[[130 111]
 [113 122]
 [123 152]
 [151 132]
 [152 120]]
=>
[[130 111]
 [113 122]]

[[139 135 142]
 [155 134 155]]
=>
[[139 135]
 [155 134]]

[[151 127 142 105]
 [113 146 134 151]
 [142 105 135 101]
 [127 142 105 135]
 [134 151 127 142]]
=>
[[151 127]
 [113 146]]

[[109 128 126 124]
 [122 128 129 136]
 [152 129 129 127]]
=>
[[109 128]
 [122 128]]

[[131 135 123 119]
 [126 130 123 115]
 [133 128 150 136]]
=>
[[131 135]
 [126 130]]

[[139 110]
 [138 107]
 [142  99]]
=>
[[139 110]
 [138 107]]

[[134 127 126]
 [103 138 124]
 [129 133 130]]
=>
[[134 127]
 [103 138]]

[[117 111 144 142]
 [150 139 123 103]
 [125 129 126 134]
 [124 129 129 136]]
=>
[[117 111]
 [150 139]]

[[114 129 130 147]
 [128 130 128 109]
 [126 120 123 148]
 [104 120 127 122]]
=>
[[114 129]
 [128 130]]
---
[[114 127]
 [114 150]
 [117 120]
 [146 115]
 [109 135]]
=>
[[146 115]
 [117 120]
 [114 127]
 [109 135]
 [114 150]]

[[145 131 143 139 147 137 120 130]
 [129 137 106 107 128 134 145 115]
 [136 130 126 129 137 133 115 125]]
=>
[[136 130 126 129 137 133 115 125]
 [145 131 143 139 147 137 120 130]
 [129 137 106 107 128 134 145 115]]

[[154 105 108]
 [116 149 151]
 [124 135 134]
 [130 123 125]
 [148 108 110]]
=>
[[154 105 108]
 [148 108 110]
 [130 123 125]
 [124 135 134]
 [116 149 151]]

[[105 128 113 152]
 [140 110 144 110]
 [137 100 137 121]
 [125 155 121 134]]
=>
[[137 100 137 121]
 [140 110 144 110]
 [105 128 113 152]
 [125 155 121 134]]

[[134 126 140 133 153 139 118 145 127 130]
 [124 104 150 132 143 157 121 145 129 149]
 [129 122 133 126 148 132 116 140 124 123]]
=>
[[124 104 150 132 143 157 121 145 129 149]
 [129 122 133 126 148 132 116 140 124 123]
 [134 126 140 133 153 139 118 145 127 130]]

[[135 141 134]
 [113 110 124]
 [124 116 126]
 [124 115 127]
 [151 157 137]
 [125 117 127]
 [133 142 132]
 [114 111 124]
 [126 134 126]]
=>
[[113 110 124]
 [114 111 124]
 [124 115 127]
 [124 116 126]
 [125 117 127]
 [126 134 126]
 [135 141 134]
 [133 142 132]
 [151 157 137]]
---
[[147 102 108]
 [128 121 136]
 [145 100 128]
 [126 137 114]]
=>
[[147 102]
 [128 121]
 [145 100]]

[[112 122 136]
 [142 136 119]
 [142 114 134]
 [135 157 116]]
=>
[[112 122]
 [142 136]
 [142 114]]

[[142 148 148 103 115]
 [120 141 141 123 103]
 [125 120 120 127 155]]
=>
[[142 148]
 [120 141]
 [125 120]]

[[133 102 122 114]
 [124 150 117 129]
 [119 140 121 138]]
=>
[[133 102]
 [124 150]
 [119 140]]

[[143 107 136]
 [142 105 137]
 [142 106 137]
 [151 116 121]
 [142 106 137]]
=>
[[143 107]
 [142 105]
 [142 106]]

[[153 123 139]
 [107 115 151]
 [127 115 134]
 [127 113 132]
 [127 114 133]]
=>
[[153 123]
 [107 115]
 [127 115]]

[[126 122 118 139 119]
 [119 120 132 128 123]
 [108 112 142 103 133]
 [142 132  99 153 103]]
=>
[[126 122]
 [119 120]
 [108 112]]
---
[[127 127 130 129 127 122 124 125 128]
 [130 125 126 129 129 125 124 132 128]
 [125 124 139 132 125  99 112 114 129]
 [124 124 141 133 125  99 112 114 131]
 [127 127 131 129 127 123 124 126 128]
 [130 127 128 129 128 129 127 128 129]
 [132 126 126 134 130 129 125 128 130]
 [125 125 139 132 126 104 113 117 128]]
=>
[[128 117 113 104 126 132 139 125 125]
 [130 128 125 129 130 134 126 126 132]
 [129 128 127 129 128 129 128 127 130]
 [128 126 124 123 127 129 131 127 127]
 [131 114 112  99 125 133 141 124 124]
 [129 114 112  99 125 132 139 124 125]
 [128 132 124 125 129 129 126 125 130]
 [128 125 124 122 127 129 130 127 127]]

[[131 100]
 [132 101]
 [128 102]
 [132 102]]
=>
[[102 132]
 [102 128]
 [101 132]
 [100 131]]

[[112 100 122 151 153 102 131 135 139 121]
 [114 129 141 129 154 140 112 124 122 110]
 [130 101 103 145 150 105 148 157 118 121]
 [112 141 126 101 146 120 113 138 149 100]
 [145 155 106 129 116 151 107 149 145 111]
 [132 121 141 125 137 150 116 145 134 154]]
=>
[[154 134 145 116 150 137 125 141 121 132]
 [111 145 149 107 151 116 129 106 155 145]
 [100 149 138 113 120 146 101 126 141 112]
 [121 118 157 148 105 150 145 103 101 130]
 [110 122 124 112 140 154 129 141 129 114]
 [121 139 135 131 102 153 151 122 100 112]]

[[151 140 121 110 130 123 120 150 145]
 [147 126 137 115 100 141 136 146 122]
 [145 144 125 143 148 151 102 127 143]
 [105 137 147 115 115 151 139 151 139]
 [120 111 120 134 124 119 115 102 134]
 [100 119 125 123 129 117 127 146 114]
 [130 120 143 146 140 130 134 126 122]
 [120 133 132 154 100 101 142 153 116]
 [139 115 118 109 141 106 145 154 141]]
=>
[[141 154 145 106 141 109 118 115 139]
 [116 153 142 101 100 154 132 133 120]
 [122 126 134 130 140 146 143 120 130]
 [114 146 127 117 129 123 125 119 100]
 [134 102 115 119 124 134 120 111 120]
 [139 151 139 151 115 115 147 137 105]
 [143 127 102 151 148 143 125 144 145]
 [122 146 136 141 100 115 137 126 147]
 [145 150 120 123 130 110 121 140 151]]

[[122 145 121 132  99 121 100 126]
 [131 139 139 126 120 156 106 136]
 [140 133 151 112 126 129 118 122]
 [129 144 129 121 125 153 114 132]
 [125 149 116 124 101 117 106 122]
 [115 146 124 137 123 156 100 116]
 [131 147 138 118 122 154 105 126]
 [133 147 127 111 131 153 124 132]
 [141 126 150 118 117 119 118 133]]
=>
[[133 118 119 117 118 150 126 141]
 [132 124 153 131 111 127 147 133]
 [126 105 154 122 118 138 147 131]
 [116 100 156 123 137 124 146 115]
 [122 106 117 101 124 116 149 125]
 [132 114 153 125 121 129 144 129]
 [122 118 129 126 112 151 133 140]
 [136 106 156 120 126 139 139 131]
 [126 100 121  99 132 121 145 122]]

[[144 114 106 128 117 135 120]
 [126 155 152 134 127 122 137]]
=>
[[137 122 127 134 152 155 126]
 [120 135 117 128 106 114 144]]
---
[[101 153 131]
 [139 128  99]
 [129 127 117]
 [122 149 138]]
=>
[[101 153]
 [139 128]]

[[112 140]
 [114 124]
 [116 156]]
=>
[[112 140]
 [114 124]]

[[140 154 105 131 132]
 [116 103 134 112 116]
 [146 145 107 132 127]
 [147 115 102 129 117]
 [109 104 144 110 116]]
=>
[[140 154]
 [116 103]]

[[131 132 116 136]
 [117 126 123 123]
 [125 122 138 131]
 [127 117 142 127]
 [152 144 144 124]]
=>
[[131 132]
 [117 126]]

[[125 112 132 121 133]
 [144 114 140 125 127]
 [133 118 123 123 143]
 [122 135 119 133 151]]
=>
[[125 112]
 [144 114]]

[[122 117]
 [128 106]
 [124 131]
 [131 129]
 [126 136]]
=>
[[122 117]
 [128 106]]
